One turn moves each row of this set onto another row. After a few examples, where does it send each row asked below?
J14: |  -9.8 |   0.6 |   6.3 |   6.8 |  -3.9 |  -0.4 |  16.5 |  -7.2 | -18.9 | -41.4 |  11.5 |  -2.0 |
J880: |  12.1 |   8.2 |  -3.6 | -25.6 |  -0.3 | -23.7 | -18.3 | -15.5 |  -0.2 | -28.2 |   7.5 |  -7.5 |
J203: |   5.6 | -12.5 |  12.2 |  -4.9 | -10.2 |  -8.6 |   8.4 | -11.0 |  -8.6 |   8.4 |  26.4 | -35.2 |
J688: | -22.8 |  20.3 |  11.4 | -31.9 |   4.1 |   1.2 |  -8.5 |  10.3 | -20.8 |  -7.7 |   3.7 |  -6.1 |
J631: |   8.6 |  10.6 |   3.3 |   1.3 |   7.4 |  10.7 | -13.2 | -22.8 | -17.1 | -31.1 |  -1.8 | -12.9 |
J700: | -24.4 | -10.5 |   2.8 |  -0.4 | -28.4 | -23.1 |  -2.4 |  15.0 |  -6.3 |  -7.6 |  19.8 | -20.8 |
J616: |  11.9 | -13.6 |  -3.6 |  -5.3 | -15.2 |  -4.0 |   7.6 | -38.8 | -12.9 | -20.7 |  10.3 |  -7.3 |
J759: |  -0.7 |  -3.4 |   0.8 | -21.6 |   0.6 |  -1.2 |  18.5 |  -5.0 |   5.7 | -17.9 |   6.6 |  16.5 |
J529: |  -8.9 |   4.3 |  -5.4 |  -7.5 | -10.8 |  -1.4 | -13.7 |  -1.2 |  -7.9 | -38.9 | -14.4 |   7.2 |
J206: | -15.1 |   8.4 |   5.9 | -15.8 | -16.7 | -14.5 | -18.2 | -17.8 | -40.2 | -18.0 |  10.6 | -27.6 |
J416: |  -6.0 |   4.0 |  15.0 |  -0.1 |   5.1 |   5.9 |  -1.1 |   2.4 |  -4.6 |  10.8 |  24.4 | -32.8 |
J364: | -25.0 |  -6.2 |   5.3 | -12.0 | -21.5 |  15.0 |   9.9 | -13.6 | -35.0 |  -1.0 |  -0.1 |  -1.2 |
J825: |  -9.5 |  -9.3 |  -2.8 |  -6.2 | -23.6 |   6.9 | -25.0 |  -0.6 |  -1.1 |  16.1 |  -6.2 | -15.3 |
J440: |   7.4 |  -3.4 |   0.9 | -23.2 | -11.2 |  -7.4 | -22.9 |   0.2 |   6.9 |  13.8 |  -0.1 | -23.2 |
J585: | -13.0 | -18.7 |   2.9 | -16.2 | -27.5 | -15.9 |   9.1 |  13.2 |   4.0 |   4.9 |  10.1 |  -6.8 |

J14 goes to J631
J880 goes to J759
Now these:
J825 goes to J700
J585 goes to J203
J206 goes to J688

